In the data rows, zero lies at 4.5, halfway between 4 and 5.
Every row has a hidden score from 0 to 40. What is each row's score? 20 is about the middle. The score is a weighted sum of the row's numbers plus the product of two more (or one squared), each taken from its middle value.
[4 3 7 6 5 5 6 6 4 3 8 2 4 7 4 4 3 5 5 5 5 3 4 2] >> 18
[4 5 5 4 5 3 4 7 4 6 8 5 7 6 4 5 3 5 4 3 4 5 4 3] >> 22
[5 6 6 4 5 5 5 3 6 2 4 7 7 5 6 4 4 4 2 5 4 8 4 4] >> 14
[6 4 3 4 6 6 4 5 6 5 2 3 3 5 6 4 4 5 2 5 2 5 5 4] >> 16
[3 6 5 5 1 7 7 3 7 6 4 5 4 5 6 8 3 4 7 6 6 6 4 5] >> 24
[5 5 5 3 5 4 4 3 4 3 5 6 6 4 6 4 4 4 2 5 2 9 4 4] >> 15
[4 7 4 3 5 4 5 3 4 2 5 7 7 2 6 4 6 5 5 4 2 7 4 3] >> 10
[4 4 3 4 4 5 4 7 4 4 3 3 3 3 5 4 5 6 1 5 2 5 7 4] >> 12
[4 4 5 4 5 2 1 4 3 5 5 7 4 4 4 3 6 4 5 4 6 6 6 5] >> 18
[5 5 5 4 4 5 2 4 2 2 6 4 6 2 5 2 4 7 6 3 3 4 5 4] >> 17
[4 4 3 3 5 6 4 2 5 4 3 5 7 3 5 4 3 5 4 6 3 7 3 4] >> 16
[5 2 4 4 6 6 4 4 6 6 2 2 7 5 3 3 2 5 4 2 6 3 3 6] >> 20
[4 7 6 4 4 5 7 3 7 2 3 7 6 2 5 6 5 4 6 7 5 5 5 4] >> 13
[3 7 4 5 1 6 7 4 7 4 2 5 4 3 4 9 7 5 6 6 6 3 6 6] >> 23
[4 1 5 7 4 6 5 6 2 4 5 2 5 3 6 4 3 5 4 6 3 2 5 3] >> 2
[1 3 3 5 2 4 3 6 4 6 5 5 3 4 3 7 6 4 3 4 6 5 5 8] >> 25
[2 3 4 4 3 5 3 6 4 6 4 5 2 4 3 6 7 5 3 3 4 6 6 7] >> 25
[3 4 5 4 4 4 3 6 3 3 5 6 5 6 5 5 6 4 0 5 3 7 5 6] >> 17
[5 5 4 4 5 5 5 2 5 4 4 6 7 2 4 4 3 5 4 5 4 6 2 3] >> 19
[6 3 7 5 5 4 8 4 7 4 6 1 3 6 3 3 4 3 5 7 6 3 6 3] >> 12
[6 5 5 4 5 3 3 3 4 3 4 6 6 1 4 2 5 5 5 4 4 5 5 5] >> 18
[5 4 4 4 5 5 5 3 4 4 5 3 5 5 6 5 3 4 4 5 3 7 1 3] >> 19
[3 5 5 5 4 3 2 7 3 6 7 9 5 5 4 5 4 4 4 3 6 6 6 5] >> 26
[4 5 6 7 3 6 6 5 5 7 3 3 3 5 7 5 5 5 5 2 4 3 7 6] >> 18
[6 7 2 5 5 3 5 5 5 5 2 6 1 5 5 6 5 3 6 8 6 2 6 4] >> 25
[3 5 4 4 4 4 7 4 4 5 6 3 4 5 5 6 5 5 7 5 3 6 2 3] >> 27
[5 5 6 4 4 2 6 6 5 6 8 2 5 7 3 4 3 3 4 3 3 4 3 3] >> 24
[4 4 1 5 6 6 2 4 5 7 1 5 3 6 6 6 3 4 5 6 6 4 4 3] >> 17
[4 2 6 5 4 4 6 2 5 9 5 4 1 5 4 7 5 3 8 4 7 6 2 5] >> 26
[6 6 2 5 6 6 3 6 5 7 1 5 3 7 6 5 5 4 5 7 5 3 5 3] >> 18
[4 3 4 4 5 4 3 7 2 3 5 4 3 3 5 4 3 6 2 5 2 6 6 4] >> 17
[4 7 5 3 6 3 3 4 2 2 4 7 6 2 4 3 5 6 5 5 3 6 5 3] >> 27
[2 3 4 5 2 5 3 3 5 9 5 6 3 5 4 7 5 4 7 3 8 6 4 6] >> 24
[5 4 4 5 5 5 5 6 4 5 3 2 3 4 6 5 4 6 2 7 2 4 6 4] >> 21
[6 3 5 3 6 5 3 2 5 4 3 4 6 2 4 0 4 6 3 2 3 6 4 5] >> 17
[5 3 5 4 5 5 3 3 4 5 3 3 3 4 4 1 6 5 3 2 3 5 6 5] >> 20
[5 6 6 5 6 6 5 5 9 8 5 3 4 8 2 2 5 4 5 1 6 2 4 3] >> 32
[7 4 5 5 4 5 5 3 6 4 4 3 6 4 3 3 3 4 5 1 6 2 3 7] >> 22
[5 4 3 4 5 3 5 5 3 4 6 3 5 6 5 5 3 4 2 6 2 6 4 4] >> 22
[4 6 5 3 4 5 6 2 6 3 3 6 6 2 4 5 3 5 5 5 4 6 3 5] >> 25
[4 4 4 6 6 6 4 5 7 8 1 4 7 6 5 4 4 4 4 2 6 2 4 4] >> 17
[4 5 4 4 4 3 4 7 2 4 8 4 5 4 5 5 3 5 2 5 2 6 5 3] >> 15
[3 3 4 5 4 3 4 7 4 4 6 6 5 5 4 6 5 4 0 3 3 5 6 7] >> 19
[4 7 4 4 5 4 5 3 3 2 5 7 6 3 5 4 6 6 7 5 4 5 5 4] >> 21
[6 3 8 4 6 4 7 3 7 4 5 4 3 6 2 2 6 2 5 6 6 4 4 5] >> 20
[5 4 4 3 6 5 4 4 3 4 4 5 6 2 5 3 3 6 2 5 2 7 3 4] >> 20
[6 4 5 3 6 4 3 3 5 3 4 5 5 2 3 1 4 5 5 3 4 6 5 6] >> 24
[4 3 4 4 5 4 3 4 3 5 4 4 4 2 6 3 4 6 2 3 1 6 5 5] >> 17
[5 1 6 5 6 3 6 4 4 6 5 3 2 6 4 4 4 2 7 8 6 3 5 4] >> 16
[5 4 6 5 4 5 4 6 3 4 9 3 4 6 4 4 3 6 5 5 5 3 5 2] >> 10
[4 4 7 4 4 6 5 5 6 5 8 2 5 8 3 4 2 4 4 6 7 3 5 3] >> 16
[5 4 3 3 5 4 4 6 1 3 6 3 4 3 5 4 3 6 3 5 1 7 4 3] >> 21
[5 5 4 3 6 5 4 2 4 3 4 5 7 1 5 3 4 6 4 5 3 7 3 4] >> 20
[5 3 6 4 5 3 2 3 3 6 5 5 3 5 4 2 5 4 7 2 6 5 6 7] >> 25
[3 4 5 4 5 4 2 7 3 5 8 5 6 4 4 5 4 6 3 3 3 6 6 4] >> 20
[4 3 6 5 3 5 3 4 4 7 5 5 2 3 4 4 5 6 4 2 4 6 6 6] >> 27
[4 5 6 4 3 5 7 4 8 4 5 3 5 4 2 5 2 4 5 8 7 3 6 5] >> 30
[6 6 5 3 5 4 5 2 6 3 4 6 6 2 4 1 5 5 6 5 5 6 5 5] >> 26
[7 9 4 5 5 4 6 4 7 2 3 6 5 3 4 5 8 5 7 6 5 3 6 5] >> 25
[5 2 6 3 5 5 4 3 5 5 3 4 2 5 3 1 6 5 2 2 3 6 5 6] >> 24
[3 4 5 4 5 4 3 6 1 4 7 4 5 3 4 3 3 7 4 4 3 6 5 4] >> 29
[5 6 5 8 6 3 5 7 4 4 2 8 4 5 6 5 7 3 6 7 7 2 6 3] >> 8
[2 3 5 5 2 5 5 4 5 7 5 5 0 5 3 7 8 4 5 3 6 5 5 6] >> 23
[7 5 6 3 5 2 7 3 7 5 4 2 3 5 2 3 3 3 7 5 6 3 5 6] >> 37
[6 8 4 4 5 4 5 4 4 2 4 7 6 2 4 5 6 5 6 5 4 5 4 4] >> 24
[4 1 4 5 6 5 5 3 1 5 5 3 3 4 5 6 5 5 6 7 5 4 2 2] >> 13
[6 3 7 3 6 3 5 2 6 6 5 3 2 5 2 1 6 3 5 2 5 5 4 5] >> 26
[5 6 5 4 6 3 4 3 4 2 5 7 6 2 4 3 5 6 5 4 4 6 4 4] >> 24
[7 7 2 4 3 5 5 5 5 4 3 4 1 7 5 5 6 4 3 6 4 4 6 5] >> 23
[4 2 5 6 5 5 5 6 1 3 6 1 4 4 6 4 3 6 4 6 3 3 5 3] >> 14
[4 2 3 4 6 5 4 5 3 4 4 2 4 3 6 3 4 6 3 5 2 5 4 4] >> 9
[4 9 4 6 6 4 4 7 6 6 5 7 5 7 4 5 7 4 6 3 6 3 5 3] >> 30
[5 8 4 6 6 3 4 6 5 4 4 8 5 5 5 5 6 5 6 5 5 3 5 4] >> 25
[2 4 5 4 4 3 1 6 2 5 6 7 4 4 4 4 5 5 4 4 5 6 6 5] >> 20
[4 4 3 3 4 4 3 6 2 4 5 4 4 4 5 3 5 5 1 4 2 8 5 4] >> 15
[3 5 3 5 2 5 5 4 8 5 3 4 6 4 2 7 3 4 5 5 7 2 5 7] >> 31
[5 3 4 3 6 5 4 3 5 4 3 3 5 3 4 1 3 6 3 4 3 6 4 5] >> 21
[5 4 4 3 5 6 4 2 6 4 3 3 7 2 3 1 2 5 5 3 4 5 3 5] >> 24
[2 4 6 5 2 6 3 5 5 7 6 5 4 5 5 7 2 5 6 4 7 5 6 6] >> 32
[7 6 2 5 2 4 6 6 4 2 4 2 3 6 4 7 5 3 3 5 5 2 6 7] >> 26
[5 5 4 3 5 5 4 3 4 4 4 5 6 4 5 4 3 5 3 6 2 7 3 4] >> 23
[5 6 5 3 5 4 4 3 4 2 5 7 7 1 4 2 4 5 5 4 4 6 3 4] >> 18
[4 6 4 3 5 2 5 6 2 4 8 4 5 5 4 4 3 6 4 4 2 6 3 3] >> 34
[5 3 5 3 6 5 3 4 4 3 4 5 5 3 5 2 4 6 2 3 2 7 5 5] >> 14
[2 5 5 5 2 6 6 3 7 7 3 4 3 4 5 8 5 4 6 5 6 6 5 6] >> 26
[5 3 6 3 5 4 3 4 4 4 4 6 3 3 3 2 6 4 3 3 4 7 6 6] >> 18
[4 5 6 4 5 2 2 5 3 3 6 8 6 3 4 3 6 4 4 4 4 7 5 5] >> 16
[5 4 6 3 6 6 5 4 8 6 3 3 3 7 2 2 6 4 3 2 4 4 5 4] >> 28
[4 5 5 5 4 3 6 7 6 6 6 2 7 7 3 4 2 2 4 1 5 2 3 5] >> 27
[5 6 5 4 5 4 3 4 2 3 7 7 6 2 5 3 4 7 5 3 2 6 4 4] >> 25
[4 6 6 4 5 3 7 6 5 6 8 3 4 8 4 4 5 4 6 3 3 4 2 2] >> 31
[4 7 3 5 3 5 7 3 6 3 3 5 5 2 3 8 6 5 6 5 5 3 4 6] >> 31
[7 4 4 4 4 2 7 5 5 6 6 0 3 7 3 5 3 3 6 5 4 4 4 5] >> 36
[5 4 5 2 5 6 4 4 4 2 3 5 5 5 5 2 4 4 1 6 3 8 4 5] >> 13
[5 4 3 3 5 5 3 4 4 4 3 4 5 4 5 2 5 5 2 4 2 7 5 4] >> 13
[6 4 5 4 5 5 3 3 3 2 4 3 6 2 5 2 4 6 6 2 5 4 5 6] >> 11
[3 6 5 6 6 3 2 8 5 7 5 9 7 7 5 5 5 3 5 4 7 3 5 3] >> 13
[4 7 4 5 3 5 8 3 7 3 3 7 5 2 4 8 7 5 7 5 5 4 4 6] >> 19
[6 9 3 6 5 4 6 6 5 3 2 7 3 5 5 5 8 4 6 7 5 1 7 3] >> 15
[5 5 4 4 4 5 5 2 4 3 5 6 6 2 4 5 5 6 6 4 3 6 2 3] >> 22
[6 5 3 4 4 4 5 4 4 5 4 3 4 7 6 6 2 3 3 6 2 6 3 5] >> 29
[4 3 5 3 5 4 3 5 3 3 5 5 4 5 4 2 7 4 1 4 3 7 5 6] >> 14
[5 3 7 3 6 3 3 4 4 4 5 6 4 4 4 2 6 4 3 4 5 7 5 6] >> 16
[5 5 2 6 6 4 5 7 5 6 1 3 2 5 6 6 5 4 5 9 6 2 6 3] >> 16
[5 4 4 4 6 5 4 3 2 3 5 5 6 2 5 3 3 7 4 4 3 6 4 4] >> 23
[5 0 7 6 5 6 6 4 4 2 6 3 3 8 3 3 8 3 4 5 7 3 4 4] >> 3
[4 7 5 4 5 3 3 6 2 2 6 8 6 3 4 4 5 6 5 4 4 6 5 3] >> 23
[6 4 6 4 4 6 4 3 5 1 4 5 5 9 6 3 5 3 1 6 5 7 4 6] >> 12
[5 8 6 5 5 4 7 4 8 2 3 7 5 2 5 5 6 4 6 6 5 4 6 4] >> 16
[5 3 2 4 6 5 4 4 4 5 3 4 4 4 6 5 2 5 3 7 2 7 3 3] >> 18
[6 6 4 4 3 7 3 4 4 1 3 3 2 9 5 3 6 3 2 6 6 5 5 5] >> 17
[4 7 3 7 6 5 5 7 6 7 1 6 3 6 6 5 6 4 5 6 5 1 6 3] >> 18
[4 6 3 3 5 5 4 2 4 3 4 5 6 3 5 3 3 5 3 5 2 7 3 3] >> 20
[5 6 7 5 3 4 7 5 5 7 5 3 6 8 6 4 4 2 5 0 4 3 3 5] >> 20
[6 1 5 7 6 5 6 5 4 5 4 3 3 4 6 5 3 4 5 8 5 2 5 3] >> 8
[4 2 3 6 5 7 4 3 3 3 4 4 7 3 5 5 3 6 5 4 4 4 2 4] >> 13
[3 5 4 4 4 4 7 2 4 4 5 5 5 3 4 6 5 5 6 4 4 5 1 3] >> 26
[2 2 4 5 3 6 5 3 5 7 4 6 3 4 3 9 7 4 6 5 7 4 3 5] >> 16
[5 6 5 5 4 4 2 6 2 3 7 6 6 5 5 3 4 6 7 4 6 4 5 4] >> 22
[5 3 4 4 6 6 3 4 4 5 3 4 4 3 5 2 3 6 3 3 3 5 4 4] >> 17
[3 4 4 4 3 6 5 5 6 5 4 4 1 6 3 6 9 4 3 3 4 4 6 7] >> 21
[6 3 1 5 5 6 4 4 4 6 2 4 2 6 6 5 4 4 4 7 4 4 4 3] >> 9
[2 4 3 4 4 7 2 4 7 7 5 5 5 7 3 7 1 4 5 7 8 5 5 5] >> 36
[5 2 3 4 6 5 4 2 5 4 4 4 7 3 5 4 2 6 4 5 3 6 2 4] >> 17
[1 5 4 4 5 4 3 7 6 8 6 5 7 6 2 6 2 4 3 4 7 4 5 5] >> 38
[3 4 3 4 3 6 4 1 7 6 3 5 6 4 3 8 3 4 5 6 7 5 3 5] >> 21
[8 7 4 4 3 3 6 4 6 3 4 3 5 3 3 5 4 4 6 4 6 2 5 7] >> 33
[5 5 4 5 4 4 1 4 3 6 7 7 5 5 4 5 5 5 7 4 7 4 6 5] >> 28
[4 3 2 6 6 5 2 4 4 8 2 5 4 5 5 6 3 3 6 7 7 3 4 4] >> 22
[4 4 4 5 3 5 5 5 5 6 3 4 1 4 5 5 7 6 3 2 3 3 7 5] >> 17
[6 4 5 4 5 5 4 2 5 3 5 4 7 2 4 1 4 6 5 2 4 5 4 6] >> 21
[4 6 5 6 5 3 3 6 4 5 4 9 5 5 5 5 6 4 6 5 7 4 6 3] >> 11
[7 5 4 4 3 3 6 5 4 5 5 1 3 7 6 5 2 2 6 5 5 5 3 6] >> 22
[2 5 5 5 1 5 6 3 6 8 4 5 2 3 5 8 6 5 6 5 6 5 5 6] >> 26
[4 6 4 7 6 4 3 6 5 7 3 7 6 5 6 5 5 3 5 4 7 2 5 4] >> 18
[5 9 5 6 6 4 6 6 5 4 2 8 5 5 6 5 7 4 7 5 6 3 7 3] >> 17
[5 2 4 4 5 5 3 5 2 4 5 3 5 3 5 4 3 6 3 5 2 5 4 3] >> 10
[6 5 2 6 6 5 5 6 5 6 1 3 2 5 6 5 5 5 4 5 4 3 6 4] >> 20
[6 4 5 3 6 4 5 2 6 4 4 6 6 2 3 1 3 4 4 3 4 6 4 6] >> 28
[6 3 5 4 5 5 4 3 4 3 5 4 7 2 4 2 3 6 5 2 5 4 3 6] >> 13
[5 4 4 4 6 5 4 4 2 3 6 4 7 2 5 4 3 6 4 5 2 6 3 3] >> 19
[4 5 6 4 5 7 6 4 5 2 6 3 1 8 2 3 9 4 5 4 5 3 3 3] >> 24
[6 4 2 5 6 5 3 4 5 5 2 3 3 5 6 5 4 4 3 6 3 5 4 3] >> 16
[4 3 2 3 5 7 2 2 5 6 2 4 3 6 5 5 2 4 4 7 6 7 3 4] >> 22
[4 2 2 5 7 6 3 3 6 7 2 4 5 4 5 5 1 4 4 5 5 4 3 3] >> 16
[4 3 6 5 5 5 7 5 4 4 8 3 4 6 3 4 6 4 7 5 5 2 3 2] >> 9
[3 5 4 4 3 7 5 1 7 5 3 5 6 3 4 7 3 5 6 6 6 6 2 5] >> 27
[5 7 6 5 5 3 6 5 6 2 4 8 7 3 6 4 6 4 4 6 5 6 5 5] >> 11
[2 1 5 6 4 4 3 5 3 5 4 7 4 5 3 7 7 2 3 3 7 4 4 7] >> 13
[4 1 4 6 6 5 6 4 2 5 5 3 3 4 5 6 3 4 5 7 4 5 2 3] >> 18
[5 5 5 4 6 4 3 3 4 2 4 7 6 2 4 3 4 6 4 5 3 7 4 4] >> 25
[4 5 5 4 4 2 3 6 2 4 8 6 6 4 5 4 4 5 3 4 2 7 4 3] >> 13
[4 3 6 7 2 7 5 5 4 6 6 3 4 4 7 6 3 6 4 5 5 3 7 5] >> 23
[3 4 4 4 3 3 5 8 4 5 6 4 4 3 3 6 4 4 1 4 3 5 6 7] >> 29
[3 4 4 5 2 7 2 2 6 7 4 5 3 8 6 7 2 4 6 6 8 5 5 5] >> 23
[3 5 5 5 1 7 2 4 4 6 6 5 4 7 6 6 2 5 6 6 8 5 6 5] >> 32
[6 3 3 6 7 3 6 7 4 6 2 3 1 5 6 6 4 3 5 9 4 3 6 3] >> 15
[4 2 5 5 5 6 4 4 1 2 6 2 6 3 5 4 4 6 5 5 3 4 3 3] >> 13
[5 3 3 6 5 6 4 6 4 5 2 2 3 3 7 4 5 5 3 5 3 3 6 3] >> 3
[4 2 2 5 5 7 4 3 6 6 2 5 8 4 4 6 3 4 5 4 6 4 2 5] >> 12
[1 4 4 5 4 4 1 6 4 8 5 8 4 5 4 6 3 4 6 5 9 5 6 5] >> 32
[4 7 6 5 4 3 6 7 4 5 8 6 7 6 4 4 5 5 6 2 4 5 2 3] >> 27
[5 4 3 3 5 5 3 4 3 3 4 4 5 3 5 2 4 6 2 6 2 7 4 3] >> 12
[6 8 4 4 5 3 6 4 6 1 4 7 6 2 4 4 6 5 6 6 5 4 6 5] >> 24
[4 5 4 3 5 6 4 2 9 5 3 4 7 4 3 3 2 4 4 5 5 5 4 5] >> 28
[3 2 6 5 2 5 5 3 5 8 4 5 1 5 4 7 7 4 7 3 7 5 4 6] >> 19
[7 5 5 3 5 3 7 2 7 3 4 3 5 3 2 3 4 4 7 4 6 4 5 6] >> 30
[5 5 4 5 3 6 4 5 5 1 4 4 2 7 4 6 8 3 1 4 4 4 5 7] >> 19
[3 4 3 4 4 4 5 7 3 4 6 2 3 4 4 5 4 5 1 5 2 5 6 5] >> 26
[5 9 5 6 5 5 8 5 7 6 3 6 3 5 5 6 9 4 6 3 4 2 5 3] >> 25
[4 6 5 7 3 5 7 6 6 4 2 4 2 3 6 6 6 5 4 7 4 2 8 5] >> 17
[4 6 4 4 4 4 3 5 2 4 6 5 6 5 6 4 4 5 2 4 1 7 4 4] >> 23
[3 6 5 6 5 2 2 7 4 5 5 9 6 5 5 5 6 4 6 4 6 4 5 4] >> 15
[6 3 5 3 7 6 4 2 7 5 3 4 6 4 3 1 4 5 3 3 3 6 4 5] >> 24
[8 9 3 4 3 5 4 4 4 1 5 4 4 5 5 5 7 5 7 3 6 2 5 5] >> 21
[6 6 6 4 5 3 4 5 4 3 5 8 6 4 5 4 7 4 5 5 5 6 5 5] >> 13
[7 6 4 4 4 4 6 4 6 3 4 4 6 3 2 5 3 4 6 4 6 2 4 7] >> 34
[4 2 2 5 5 5 3 3 4 8 3 4 3 6 5 7 3 4 6 7 7 4 3 4] >> 21
[4 7 5 4 5 3 4 6 3 3 5 8 8 3 5 4 5 5 5 5 3 6 4 4] >> 19
[2 4 5 4 3 5 5 6 7 6 6 4 5 6 2 6 1 4 4 5 7 4 6 5] >> 30
[5 3 3 6 5 5 6 6 3 5 3 2 3 4 6 5 3 5 4 7 3 3 5 3] >> 15
[4 7 6 5 5 3 4 7 5 6 6 6 7 7 4 5 5 3 6 3 5 3 4 3] >> 23
[6 6 6 4 6 3 6 2 6 3 4 7 7 2 4 4 5 5 5 5 4 6 5 5] >> 26
[3 5 5 5 2 4 5 7 6 5 6 3 4 5 4 7 3 5 3 6 4 3 8 6] >> 25
[4 2 5 4 6 3 7 6 3 5 8 1 3 5 4 5 3 4 4 6 4 4 4 1] >> 8
[6 5 5 3 5 4 3 3 4 2 4 5 7 2 4 1 5 6 5 4 4 7 5 5] >> 19
[5 6 6 3 6 2 4 4 3 2 5 7 6 1 4 2 5 6 6 4 4 6 4 5] >> 18
[5 4 4 7 6 6 5 5 5 6 1 3 4 5 7 4 6 5 3 4 4 2 6 3] >> 11
[4 5 6 7 3 6 7 5 6 6 2 4 3 3 7 6 6 5 4 4 4 2 8 5] >> 12
[5 4 4 3 6 5 3 4 2 3 5 4 6 2 5 3 4 6 3 4 2 7 4 4] >> 19
[4 5 4 4 5 4 5 3 4 3 5 6 7 2 5 4 4 6 4 5 3 7 2 4] >> 19
[7 4 6 5 4 5 3 3 3 3 5 3 5 4 5 2 4 5 6 0 6 3 5 6] >> 14
[4 3 3 4 6 5 4 3 3 4 4 4 5 3 5 5 3 5 3 5 2 6 2 3] >> 20
[4 5 5 3 4 5 5 3 5 3 4 6 7 5 6 5 4 4 3 5 3 8 3 4] >> 13
[5 7 2 5 2 5 7 5 6 3 3 4 4 3 3 8 7 4 5 6 5 2 5 7] >> 27
[4 3 5 5 5 5 4 6 2 3 7 3 5 3 5 4 2 7 3 4 2 5 5 3] >> 20
[4 4 3 3 5 4 5 5 2 4 6 4 4 5 6 4 3 5 3 6 2 8 2 3] >> 17
[6 4 3 6 6 4 5 6 5 6 1 3 2 4 6 6 4 4 4 8 3 2 6 3] >> 13
[3 4 4 5 5 4 1 5 5 8 4 8 4 5 5 6 4 3 6 6 8 4 5 5] >> 26
[5 6 7 5 6 3 5 3 6 2 4 7 5 3 5 4 6 3 5 6 5 6 6 5] >> 18
[5 3 3 4 5 6 4 2 5 4 2 4 6 3 4 3 2 5 4 4 5 4 3 5] >> 19
[8 4 5 5 3 5 5 3 4 4 5 2 6 6 5 3 4 4 6 0 7 2 4 8] >> 10
[4 7 6 4 4 4 8 5 6 6 6 4 3 7 4 5 8 5 7 2 4 3 2 2] >> 35
[5 4 7 5 4 6 7 3 9 4 4 4 6 4 4 6 2 4 4 8 7 4 6 5] >> 22
[5 9 4 6 2 5 7 5 7 3 2 5 3 3 4 8 8 4 5 7 5 2 7 5] >> 20
[3 2 3 5 5 5 5 2 4 8 4 4 3 4 5 7 3 4 7 7 6 5 2 4] >> 24
[5 3 6 3 5 5 4 2 6 5 3 3 4 5 3 1 5 4 3 2 4 5 5 5] >> 21
[7 5 5 3 5 4 5 2 6 4 3 3 5 2 3 2 4 5 5 4 5 4 5 6] >> 30
[6 4 6 3 6 4 4 1 7 4 4 4 5 4 2 1 3 5 4 2 4 5 4 5] >> 32
[4 4 6 4 5 6 6 4 7 6 3 2 1 8 3 3 9 4 4 1 4 3 5 5] >> 33
[6 5 3 5 4 4 3 3 3 6 4 4 2 7 6 5 4 3 9 5 7 4 5 5] >> 26
[5 5 5 2 5 4 4 2 4 2 4 6 7 2 4 2 4 6 4 4 3 7 4 5] >> 21
[3 4 5 4 3 4 3 7 3 6 9 4 5 5 4 5 2 6 4 4 5 5 6 4] >> 27
[5 6 3 5 6 6 5 6 7 6 1 5 1 7 5 4 7 5 3 4 4 3 5 4] >> 21
[6 4 6 4 3 2 7 6 5 6 6 0 6 7 4 4 2 3 5 2 5 2 3 6] >> 25
[3 4 5 4 4 4 2 6 2 5 7 5 4 4 4 4 3 6 4 4 4 6 6 5] >> 30
[5 3 3 5 5 4 5 5 3 4 4 2 3 4 6 5 3 6 2 6 2 5 5 3] >> 19
[1 2 4 5 4 5 2 3 5 9 4 7 3 5 4 8 4 3 6 5 9 5 3 6] >> 24
[5 4 6 3 6 3 2 4 4 3 5 8 5 3 4 2 6 5 4 4 4 7 5 6] >> 17
[5 4 3 3 5 6 4 4 5 5 3 3 3 6 5 3 5 5 1 4 2 6 5 4] >> 18
[3 4 3 5 2 5 5 5 5 4 3 6 2 4 3 8 7 3 3 3 5 3 5 8] >> 18
[4 6 5 3 5 4 4 4 2 3 7 7 6 2 4 4 5 6 5 3 3 6 4 3] >> 19
[7 5 5 4 5 4 4 2 4 2 5 4 6 3 4 1 4 5 6 2 5 5 5 7] >> 24
[4 4 5 6 3 7 3 5 1 2 8 3 5 5 5 3 4 6 6 4 6 2 6 3] >> 15
[3 4 2 4 6 7 2 3 5 6 2 4 5 5 5 5 3 4 4 7 5 5 3 3] >> 17
[3 5 5 5 2 6 7 2 7 7 4 5 3 5 6 8 5 4 7 4 5 5 4 5] >> 19
[3 7 6 4 5 4 5 7 5 6 8 5 5 8 3 4 4 4 5 2 5 3 4 2] >> 25
[4 6 5 7 5 4 4 7 6 7 5 7 8 7 5 6 5 3 3 2 6 2 4 5] >> 20
[2 2 4 6 3 4 1 5 4 7 5 7 4 5 3 7 5 3 5 5 8 5 5 6] >> 18
[4 4 4 5 5 4 5 6 4 5 3 3 3 3 5 5 4 6 1 5 2 4 6 4] >> 24
[3 5 5 5 4 4 3 8 6 7 7 5 6 7 2 4 3 4 4 3 6 3 5 3] >> 16
[5 4 5 4 4 3 6 3 4 7 5 2 2 8 6 5 4 3 8 5 5 5 2 4] >> 24
[4 4 3 3 5 6 4 2 6 5 3 5 6 4 5 4 2 5 4 6 4 7 3 3] >> 15
[6 3 7 4 4 4 5 2 6 7 4 3 2 5 4 1 7 4 5 0 5 5 5 6] >> 18
[4 3 6 5 2 6 3 4 3 6 6 4 3 3 6 4 3 6 5 3 5 4 7 6] >> 30
[5 2 7 3 5 4 4 3 5 6 5 4 1 5 3 2 7 4 4 2 5 6 5 6] >> 20
[6 7 6 4 5 3 7 3 6 2 3 7 6 2 5 4 5 4 5 6 4 5 6 5] >> 19
[5 9 5 4 5 3 6 4 4 2 5 7 6 3 5 5 6 5 6 5 4 5 4 3] >> 24
[5 4 4 4 5 5 3 4 2 3 6 3 6 2 5 4 4 7 5 4 3 5 3 3] >> 19
[3 3 5 4 4 5 6 3 5 6 4 3 0 6 2 4 9 3 5 2 4 4 4 5] >> 29
[4 4 3 5 3 3 6 7 5 4 5 2 2 4 4 6 4 5 2 6 3 3 7 5] >> 19
[5 4 6 5 4 2 7 6 6 5 7 1 4 6 2 5 2 3 5 5 4 2 5 4] >> 24
[6 5 3 6 5 3 6 6 5 5 2 4 2 5 6 6 5 4 6 8 5 2 7 3] >> 11
[3 3 6 5 4 5 7 3 5 7 4 4 1 5 3 6 9 3 6 3 5 4 3 5] >> 27
[4 4 3 4 4 6 3 5 4 4 4 3 3 3 5 4 6 6 2 4 2 4 7 5] >> 14
[3 3 4 5 5 3 4 7 3 4 5 5 4 5 5 5 4 5 0 4 2 6 6 6] >> 22
[7 6 4 4 4 3 7 4 8 4 3 3 5 3 2 5 3 3 6 5 6 1 6 7] >> 37
[5 3 5 4 5 5 4 2 6 6 3 3 2 4 4 1 6 5 3 2 3 5 5 6] >> 23
[5 5 4 7 5 6 4 6 7 7 1 4 5 7 5 4 6 4 4 2 5 1 5 4] >> 22
[4 9 6 6 4 4 7 5 6 4 3 7 6 4 6 5 6 4 7 4 4 5 4 4] >> 20
[4 3 2 6 6 6 3 5 5 8 1 5 5 5 5 6 3 4 5 6 6 3 3 4] >> 19
[4 7 6 5 4 4 8 3 6 5 5 5 5 5 6 6 6 4 7 3 3 5 2 3] >> 26
[4 4 2 4 4 6 4 2 4 4 3 5 7 3 5 6 3 5 5 6 4 6 2 4] >> 18
[5 3 3 6 2 5 4 6 5 4 4 4 6 6 3 7 4 3 2 2 6 2 4 8] >> 20
